Rotation paths and how fast each direction turns (degrees each step)
Each turn is a multiple of 5 degrees from 10 to 175, or 0.
Each row of a path follows its step; steps can be skipped.
Rotation 1:
step 8: -0.248; -0.305; -0.481; -2.834; 0.306; 0.798; -1.339; 0.660; 2.439; -0.460; -0.319; -0.042; 1.919; -0.183; -0.966; 1.813; -0.597; 0.612; -1.091; -0.908; 1.113; -1.237; 4.171; -1.095; -0.120; -0.181; -0.302; -1.854; -3.081; 0.327; -0.064; 0.430; 0.346; 2.525; -0.625; 2.823; 1.298; -1.323; 1.450; -0.332; -0.057; -0.414; 0.427; -0.581; -0.116; -3.854; -1.782; 1.114; -0.888; -0.036; -1.887; -0.950; 0.719; -0.934; 1.108; 0.748; -0.326; -1.257; -2.406; 0.201; 1.954; -1.965; 1.637; -1.724; 0.429; -0.738; -0.573; -1.655; -0.467
step 9: -2.304; 0.220; -0.940; 2.345; -0.578; 0.558; 1.137; 0.550; -2.392; 0.756; 2.250; 2.104; 0.926; -2.957; 0.562; 0.631; 1.670; 1.273; -0.270; -0.381; -0.914; 0.542; 1.075; -2.467; -0.649; -0.258; 0.369; -1.773; 1.332; 0.388; -1.683; -0.876; -2.833; -0.026; -0.842; 1.932; 0.547; -1.273; -0.810; 0.185; 1.937; 0.603; -0.434; -0.417; -1.320; 0.568; -2.697; -0.106; -1.174; 2.683; -1.978; 1.178; -2.719; -0.722; -2.273; -1.420; -1.484; 0.555; -0.571; -0.590; -0.969; 1.406; -0.065; 1.154; -2.535; -0.214; 1.188; -0.529; 1.187
step 10: 1.085; -3.873; -1.328; -0.473; -0.177; -2.371; -2.496; -0.018; -1.915; 1.369; 0.485; 0.334; -0.212; -0.048; -0.419; -0.622; 0.974; 0.973; 0.427; 0.163; 0.931; -1.821; -0.738; -1.399; 1.023; -0.924; 1.827; 1.876; -1.954; -0.368; -0.366; 0.401; 1.329; 0.256; -4.089; -1.708; 1.023; -2.338; 1.948; -2.167; 1.095; 0.015; 0.811; 0.934; 0.864; -0.728; 1.256; 1.217; -1.205; 0.189; 2.815; 0.892; -1.435; 0.220; 0.847; -0.030; 1.170; 1.125; 0.921; -1.679; -2.160; 0.314; -0.656; 1.012; -0.527; 0.725; 2.235; 1.296; -1.369
step 12: 0.994; -1.709; 1.223; -0.657; -0.761; 1.913; 0.721; 1.022; -1.382; -3.668; -0.033; 0.032; 2.441; -0.249; -0.079; -1.054; 0.957; 1.009; -1.071; -1.336; -2.335; 1.572; 0.465; 1.686; 1.277; 0.718; 2.618; 0.628; 1.200; 0.906; 0.045; -3.928; -2.762; 0.448; -1.542; 1.662; 0.239; 1.204; 1.800; 1.245; 1.469; 0.481; 0.561; 0.802; -1.994; -0.801; -0.546; -0.823; 0.086; 1.901; -0.371; -0.045; 1.014; -0.143; -1.414; 0.513; -1.262; 1.125; -2.201; 0.997; 0.056; -2.071; -0.502; 1.149; 0.413; -1.726; 0.812; 2.448; 0.660
step 13: 1.786; -1.804; -1.390; -3.733; 0.498; -3.084; 1.685; 0.546; 0.395; 0.865; -1.711; 0.749; -2.015; -0.470; -2.128; -1.670; -2.709; 2.241; -0.817; -1.706; -0.435; -1.049; -1.456; -1.074; -1.736; 0.011; -0.582; 0.093; -1.150; 0.194; -1.596; 0.279; -0.686; 1.516; -3.638; 1.548; 0.014; 0.797; -1.559; 0.913; 0.471; 0.816; 0.135; 0.005; 0.961; -1.526; -0.824; -2.560; 1.112; 0.256; -0.091; 0.784; -2.639; 0.892; 0.195; -1.981; -0.041; -0.142; -1.191; -1.100; -0.349; 1.000; 0.453; -1.237; -1.264; 1.137; -0.010; 1.167; -1.066
step 16: 0.271; -2.137; -0.610; -1.436; 1.507; -0.806; 0.662; 2.965; 0.386; 0.273; -2.925; 0.237; 0.601; 2.514; -0.986; -1.110; 0.151; 2.214; 0.311; 0.202; 1.939; 2.308; -2.296; 2.223; 0.388; 0.217; 0.655; -0.499; 0.032; 2.500; 0.109; 1.532; 0.686; 1.751; 0.280; -0.549; 2.348; -2.926; -0.618; 0.832; 1.391; 0.765; 0.891; 2.453; -0.161; -0.650; 1.497; 0.927; 1.938; -0.615; 2.303; 0.757; 1.960; 0.442; -0.581; -1.174; 0.659; 0.586; -1.445; -1.206; 0.916; -0.383; -0.296; -2.698; 0.047; -0.273; -1.200; 0.894; -1.946
step 19: -0.459; 0.720; 0.721; -1.508; 2.274; -0.516; 0.937; -1.243; -1.320; 1.339; 1.005; 2.536; 0.692; 0.681; -0.938; 1.446; -0.878; 2.475; 1.429; -3.083; 2.888; -0.131; 1.101; 0.810; 0.389; 1.067; -1.699; 0.998; 0.215; 0.302; -2.630; 0.722; 2.529; 1.201; 1.365; 0.871; 0.346; -3.605; -1.807; 0.328; -1.140; 2.627; -0.761; 1.100; -0.541; -1.568; 0.933; 1.402; -0.016; -0.607; 0.940; 1.901; -1.314; -0.417; 1.170; -2.609; 0.794; -1.213; 0.904; -0.308; 0.247; -0.316; 0.606; 0.948; 0.259; 2.405; -0.165; -0.536; 0.122
step 26: -0.510; -0.548; -1.204; -0.194; -0.657; -1.722; 1.134; 1.051; 1.365; -0.348; 0.340; -0.481; 0.313; -0.266; 1.198; 1.526; 1.307; 0.337; -1.625; -0.612; -0.467; -0.921; -1.485; -1.924; -1.972; -0.640; 2.555; -2.120; 0.488; -0.615; 0.755; 3.208; -1.454; -2.044; -1.582; 2.471; 1.049; 1.750; 1.120; 2.476; 2.361; 1.135; -1.204; -0.124; -1.534; -1.884; 0.233; -0.093; 1.416; 1.807; -1.086; -0.411; 1.990; -0.582; -0.016; 1.850; -1.576; 1.030; -1.125; -0.746; -3.283; -1.268; 1.773; -1.013; -1.594; -0.252; 1.020; -1.451; -1.384
step 27: -0.605; -0.541; -0.721; -1.325; -0.627; -0.090; 0.445; 1.390; -0.985; 1.661; 0.825; 3.950; -0.862; -0.597; -0.457; 1.837; 0.436; 2.549; 1.007; 1.325; -0.483; -0.355; -0.670; 1.585; -0.120; -0.624; 2.825; -1.265; -0.778; -1.391; -2.162; -1.172; 3.162; 0.530; -2.116; 0.262; 0.049; 0.866; 1.452; -2.300; 0.504; 0.172; 1.702; 3.194; -0.911; 2.369; -0.605; -0.561; 1.690; 1.852; -0.281; 0.772; -1.089; 1.700; -2.059; -0.937; 0.964; 0.102; 0.301; 0.922; 0.285; 1.250; 1.503; -0.203; 1.497; -2.638; -0.133; 0.527; -1.016
Speeds:
-0.140; -0.124; -0.056; -0.033; 0.061; -0.076; 0.306; 0.421; 0.003; -0.182; -0.406; 0.672; -0.390; 0.816; 0.285; 0.357; -0.859; 0.296; -0.298; 0.132; -0.076; -0.178; 0.176; 0.316; -0.338; 0.135; -0.454; 0.653; 1.035; 0.434; 0.623; 0.376; -0.195; -0.302; 1.008; -0.861; 0.045; 0.208; 0.080; -0.083; 0.018; 0.690; 0.343; -0.041; -0.208; 0.129; -0.112; -0.026; 0.153; -0.387; 0.385; -0.005; 0.159; 0.196; -0.008; -0.344; -0.185; -0.635; 0.139; -0.070; 0.403; 0.156; 0.263; -0.379; 0.310; 0.176; -0.027; 0.290; 0.218 : 25
0.305; 0.168; 0.382; 0.229; -0.293; 0.432; 0.113; 0.272; -0.089; -0.587; 0.399; 0.277; 0.840; -0.234; 0.136; -0.271; 0.665; 0.394; 0.156; 0.767; -0.124; -0.009; 0.580; 0.348; -0.243; 0.296; -0.352; 0.601; 0.040; 0.111; -0.464; -0.221; 0.376; -0.265; 0.387; 0.520; 0.205; 0.285; 0.010; 0.209; 0.041; -0.262; -0.303; -0.257; 0.645; -0.530; 0.172; 0.424; 0.009; -0.443; -0.508; -0.037; -0.163; 0.425; -0.378; 0.299; 0.075; -0.672; -0.788; -0.481; 0.561; 0.135; -0.027; -0.088; -0.168; 0.055; 0.037; 0.189; 0.795 : 110
-0.544; 0.582; 0.139; -0.819; 0.089; 0.634; 0.039; 0.246; -0.297; 0.262; -0.269; -0.128; -0.224; 0.088; 0.804; -0.069; 0.307; -0.431; 0.235; -0.214; -0.170; 0.549; -0.079; 0.416; -0.373; 0.524; -0.271; 0.156; -0.357; -0.493; 0.145; -0.262; -0.048; -0.348; 0.185; 0.472; -0.118; -0.526; -0.388; 0.138; -0.744; 0.041; 0.220; -0.258; -0.313; 0.046; 0.185; -0.018; 0.475; -0.421; 0.486; 0.429; 0.420; 0.254; 0.484; -0.093; 0.157; -0.211; -0.045; -0.706; -0.044; 0.589; -0.670; 0.017; -0.351; -0.317; -0.558; -0.040; -0.645 : 25
0.245; -0.247; -0.025; -0.740; -0.079; 0.445; 0.663; -0.547; -0.888; -0.153; 0.202; -0.158; -0.181; 0.333; -0.189; 0.181; -0.527; 0.163; 0.106; 0.724; -0.126; -0.423; -0.061; -1.106; -0.438; -0.457; 0.610; 0.331; 0.212; -0.123; 0.226; 0.101; 0.241; -0.168; 0.073; 0.043; 0.161; -0.047; -0.100; -0.135; 0.117; -0.104; 0.139; -0.458; -0.314; 0.160; 0.315; 0.057; 0.193; 0.361; -0.605; 0.271; 0.062; -0.480; -0.128; 0.218; 0.410; 0.299; -0.393; -0.148; -0.077; 1.135; 0.173; 0.052; -0.416; 0.309; 0.056; -0.597; -0.008 : 85
0.010; -0.665; -0.072; -0.219; -0.250; -0.455; 0.515; -0.574; -0.043; -0.169; 0.024; -0.211; -0.058; -0.394; -0.142; 0.064; -0.476; -0.060; -0.074; 0.062; 0.420; -0.039; 0.192; 0.166; -0.081; 0.663; -0.371; -0.040; 0.451; -0.168; -0.262; -0.791; -0.344; 0.351; 0.193; 0.400; 0.173; 0.015; -0.818; -0.011; -0.818; 0.195; 0.665; -0.124; -0.367; -0.243; -0.071; -0.414; -0.416; -0.683; -0.200; -0.692; 0.178; 0.675; 0.202; 0.228; 0.366; -0.011; -0.386; 0.591; -0.142; -0.471; 0.378; 0.513; -0.343; 0.163; 0.426; -0.475; -0.187 : 65
